(in the rows, 128 means zero)
Where one turn sends some rows of the set: a few examples, then the rows asked
Fad: [128 171 146 160 150 111 121  92 119 106 132  84]
goga: [122 146 141 158 120 151 128 109 120 158 151 143]
veme: [122 153 129 122 164 128 159 106 152 132 114 118]
fiv: [111 143 141 153 113 133 120  97 136 163 158 139]
melir: [105 146 141 147 120 156 136 104 124 166 132 141]
rora: [104 132 154 122 111  73 121 102 105 122 127 139]
neb: [114 139 156 130 119  86 105 113  91 132 117 151]
bev: [117 168 145 155 140  99 114  80 136 114 141  83]
Ribu: [123 157 143 164 126 143 103 104 124 163 144 137]
pana: [114 134 155 125 119  84 128 113  86 115 119 142]
vun: [126 172 150 157 148  98  98  91 115 114 123  93]
pemu: [118 146 133 109 160 107 159 110 140 121 102 123]
fud: [113 174 145 152 152 121 129  85 126 116 115  79]
lub: [117 139 132 113 152 125 161 114 142 140 112 142]
Vibog: [ 99 137 154 116 122  90 136 107  92 120  98 135]

pana goes to Fad
lub goes to pemu
fud goes to melir
Now find these:
bev goes to fiv
vun goes to Ribu

Where one turn sends some rows of the set: a few examples, then the rows asked
sipin: [140 121 144 128 133 114 125 146 140 160 136 129 108 123 121 136 120 104
  74  95 132 119 120 137 114 118 156 105 156 140 117 132  96 102  93 125]
mili: [161  86 127 156 150 110 102 151 128 147 128 136 144 140 126  99 119 121
 103 125 140 122  99 125 104 134 137 103 146 124 100 111 110 104 121 150]
Vap: [128 117 129 134 139 105 113 134 101 117 141 128 151 107 106 129 138 141
 145 109 172 129  97 144 126 154 120 174 128 141 161 111 118 141 155 100]
mogos: [148 114 110 151 160 109 139 126 109 129 153 127 123 121 140  89 119 129
 110 143 126 132 123 130 129 145 124 124 131  99 148  65 136 143 150 113]
ligib: [156 109 134 128 139  98  98 137 121 141 123 129 128 150 110 127 131 117
 107  87 156 111  75 131 110 134 130 140 143 155 146 119 106 126 127 132]
lam: [151 113 134 119 144 102 108 145 119 146 119 139 116 147 121 130 125 106
 103  82 144 107  92 123 102 123 138 130 141 158 134 128  97 128 118 135]
Pabur: [133 123 119 146 127 128 129  95 123 145 157 133 125 109 118 110 119 119
 129 152 133 132 143 103 152 132 136 111 111  80 138  75 132 128 148  99]
kefo: [155  93 127 147 152 109 108 153 125 151 126 138 117 138 133 101 119 109
 103 119 143 119 117 116 106 128 155 110 141 136  90 117 113 110 117 145]
gabib: [ 75 127 142 118 122 130 144 116 146 142 127 142 128 117 133 148 112 104
 131  95 113 146 115 175 138 100 118 117 122 108 155 140 109 130 115  97]
Gomip: [131 108 114 153 159 109 142 122 120 134 152 130 125 120 137  89 113 133
 121 151 128 131 130 131 124 136 127 127 132  98 145  55 125 139 156 110]
mup: [108 118 114 139 113 124 115 147 114 113 148 143 154  80 120 137 147 143
 139 124 160 144 136 164 145 150 132 156 111 136 154 103 128 123 152  89]
Gup: [114 117 123 139 123 131 126  84 137 162 163 121 124 116 111 109 118 108
 129 143 139 134 132 104 158 118 137 115 103  79 138 104 133 124 124  89]
kef: [121 120 150 138 140 111 118 156 137 154 136 128 108 118 126 141 135 106
  88  91 148 124 121 154 109 134 165 133 154 148 120 138 107 101  90 124]
fave: [137 112 132 147 172 109 118 166 109 138 129 139 110 132 153 117 130 122
  96 107 145 111 124 151 100 129 150 141 145 158 135 104 117 119 106 124]
fani: [158 107 120 134 143 119 122 132 120 130 144 141 187 108 116 120 113 124
 129 124 114 131  83 118 110 148 103 102 129 105 125 122  96 125 144 139]
bem: [107 123 126 139 142 134 128 124 148 146 118 135  93 141 127 140  99 125
 134 127 126 128 119 179 123  69 152 144 144 137 134 113 150 114 112 106]
sarek: [135 105 112 139 122 154 124 136 146 143 119 141 133 140 110 129  99 127
 129 126 119 129 125 175 109  69 153 113 140 122  98 134 142  95 109 116]
lovi: [166 119 119 149 149 132 110 130 125 141 127 121 140 125  78 138 108 144
 129 143 128 122 113 165 118  96 160 147 159 145 119 114 152 137 145 115]
lim: [102 110 118 137  99 155 124 151 138 122 149 149 144  92 121 128 136 144
 124 128 134 151 149 175 143 110 155 119 119 141 113 113 127  99 110  83]
posiz: [ 88 119 124 114 120 120 135 121 144 144 146 147 168 103 128 137 118 115
 129 102 107 142 101 162 129 114  98 109 107 101 161 144  95 128 132 102]
tetel: [151 111 112 142 151 124 122 144 132 139 114 130 147 128  92 137 104 139
 125 126 109 131 110 194 105  93 143 133 161 134 123 128 139 141 156 124]
Munu: [128 112 136 136 132 108 123 151 138 158 136 126  86 125 124 120 133 105
  76 100 146 128 130 145 117 126 173 118 153 134 110 120 113 105 103 122]
mageg: [ 97 130 128 114 112 128 147 120 138 138 148 142 155 105 126 145 113 104
 141  92 104 140 100 156 131 119 103 102 112  98 155 140  94 122 131 107]
gamu: [142 112 109 148 153 127 136 100 123 149 155 128 128 111 125  91 114 113
 119 153 124 135 129 113 141 138 134 107 119  89 135  73 131 137 153 100]
Zerir: [156 105 121 132 130 119 127 132 125 128 145 138 196 121 107 119 107 123
 134 121 119 125  97 122 105 139 103 104 125 101 125 123  92 122 150 131]
Vevam: [134 111 113 135 138 110 110 139 107 119 142 127 147 108 112 131 143 132
 138 105 162 130  91 144 127 168 121 173 128 144 159 105 121 142 154 111]
kisov: [ 70 125 133 121 122 126 142 117 145 151 135 148 113 118 138 144 112 107
 138  98 117 142 114 179 139  95 126 126 120 114 156 137 123 114 109  98]
dadem: [134 118 128 129 120 143 108 121 132 146 112 128 120 135  93 150 101 128
 137 115 153 124 105 160 133  70 145 142 142 147 117 151 140 106 109 106]
rolut: [115 123 127 120 125 125 133 116 128 137 136 148 179 101 118 149 113 111
 138 105 111 132 104 140 122 131  96 105 112  87 157 136  90 129 147 118]
geb: [121 121 138 135 106 154 121  90 138 159 146 119 119 122  95 136 113 103
 135 128 147 132 134 110 164 108 149 120 117 103 118 122 128 113 102  88]
feliz: [106 103 107 134  95 153 128 148 140 138 155 153 138  99 125 121 126 138
 124 126 131 145 148 173 144  99 152 113 116 133 112 116 132  85 105  88]
sira: [140 111 132 155 175 104 118 153 109 139 132 134 114 138 150 105 130 132
  93 116 141 113 111 156 101 129 138 136 150 139 150  83 123 119 115 122]
mikol: [150 118 124 150 166 126 123 114 132 156 118 115 130 139  89 139  97 121
 135 134 114 122 106 167 111  96 150 142 162 117 130 120 147 147 148 124]
vup: [122 117 113 140 137 119 116 138 108 116 149 133 151  88 119 123 149 137
 138 119 162 143 115 161 133 160 139 165 117 150 156 102 136 134 154  84]
rimo: [136 116 121 122 136 124 129 122 131 135 138 141 195 105 114 137 110 107
 135 108 112 133  87 140 117 141  99 105 118 113 148 141  91 132 151 118]
dis: [103 119 113 137 102 144 127 152 118 118 162 137 145  76 123 129 142 145
 138 121 153 148 137 169 151 136 139 141 111 138 138 111 127 104 126  79]
seze: [120 123 124 141 114 138 135  94 133 154 164 118 113 109 114 116 111 106
 140 142 139 138 134 106 168 125 138 111 111  87 127  96 130 116 126  95]
gesik: [103 112 111 138 105 135 112 144 131 123 165 138 158  84 118 123 147 147
 129 133 153 144 139 160 147 134 144 147 101 141 140 109 133 108 124  76]
rar: [121 123 133 127 103 145 119  94 136 164 148 126 123 121  98 140 107 106
 141 119 150 128 126 117 165  97 141 121 113 115 125 138 133  99  96  92]

Zerir goes to Vap
Pabur goes to rolut
kisov goes to feliz
Now find these:
rimo goes to vup
Munu goes to sipin
posiz goes to gesik
mili goes to ligib
gabib goes to lim
mikol goes to tetel
mogos goes to fani
bem goes to sarek
fave goes to kefo
mageg goes to dis

Where one turn sends some rows of the set: a few examples, then the rows asked
Muzu: [124 108 123 114 154 118 146 171 129 114 119 133 102 143 124 144]
namif: [121 131 128 154 129 116 141 149 120 104 116 113  88 146 141 146]
mafo: [160 123 131 150 135 157 139 115 148 126 134 120 131 100 132 151]
Bifo: [ 88 117 123 151 147 133 159 129 121 113 129 120 124 144 117 108]
nes: [ 99 151 105 153 124 122 128 103 147 112 108 144 152 102 132 119]
Mafot: [123 108 123 108 159 122 146 167 127 117 115 142 112 136 124 149]
fov: [137 118 154 144 131 137 116 148 114 156 142 139  98 121 117 150]
kefid: [125 146 121 139 136 135 147 140 117 111 104 119 116 164 146 156]
Pap: [ 89 119 122 114 141 125 149 134 141 135 121 128 126 126 103  92]
munuf: [ 97 127 121 150 124 130 129 102 109  91 127 123 125 126 109 128]
zevi: [ 80 134 116 135 142 129 129 138 102 123 133 136 121 137 108 106]
teg: [120 119 124 148 109 101  89 123 152 158 127 128 139  97 154 125]
luva: [133 120 130 117 111 171 119 171 115 111 136 146 151 115 122 136]
zup: [124 141 120 148 130 137 141 144 115 111 103 117 107 158 152 152]
Ket: [159 135  98 131 138 144 140 137 142 152 135 145 160 117 156 128]
pegik: [142 134 131 125 104 125  90 149 162 135 109 153 152 154 137 136]
Tovof: [ 94 140 110 115 129 117 130 116 155 135 109 142 145 100 114 102]
bifuf: [125  96 126 107 144  95 113 161 149 147 129 144 125 102 125 122]
vobu: [153 150 153 140 106 157 116 148 130 125 137 119 162 121 121 134]
Nofuf: [125 121 125 142 113  97  94 125 149 157 118 131 145  93 153 124]
niz: [131 136 116 167 105 123 129 119 135 116 103 124 109 120 172 142]
Sib: [137 123 120 125 109 157 113 172 132 126 161 146 148 105 125 126]
gedi: [125 129 158 135 123 135  87 163 149 159 117 142 117 138 119 133]
bize: [123 137  96 115 129 130 101 165 120 145 131 150 165 142 137 117]
Mik: [143 137 150 129 110 168 121 157 114 109 123 131 160 125 121 143]
Vev: [115 118 137 120 147  93 135 172 124 124 115 127 102 140 120 122]
kig: [124 117 153 145 127 150 104 128 128 106 126 107 115 116 101 153]
sise: [ 94 141 109 124 153 131 136 146 142 150 124 147 139 130 122  90]
Sugu: [119 114 130 111 135  88 119 160 140 153 104 146 132 110 138 110]
Zabup: [131 127 118 141 111 105 114 126 148 145  94 144 137  98 171 123]
kinot: [160 114 124 143 121 130 139 132 102 131 147 148 118 128 136 164]
sov: [120 126 120 149 124 129 137  87 155  99 115 128 144 110 125 123]
peref: [119  89 123 115 145 100 112 152 148 145 128 149 123  99 126 130]
Kamu: [128 149 123 167 105 123 111 115 127 133 102 116 135 131 170 143]
Niva: [161 123 109 131 103 121 120 132 132 118 126 157 152 147 151 154]
Bam: [149 143 137 139 105 150 113 159 141 134 161 127 158 106 127 123]
Pas: [124 153 123 163 106 121 110 114 133 138 109 108 135 140 165 144]
radaf: [119 134 116 135 144 133 142 115 176 137 116 145 154 112 132 103]
dati: [102 126 130 121 122 131  80 161 113 118 126 125 136 145 103 132]
vado: [ 95 138 109 173 137 131 146 112 124  99 123 133 137 128 132 120]

Vev goes to Zabup
vobu goes to luva
Now find these:
Ket goes to kig
vado goes to Pap
gedi goes to Niva
sov goes to zevi
bifuf goes to Kamu
kefid goes to peref

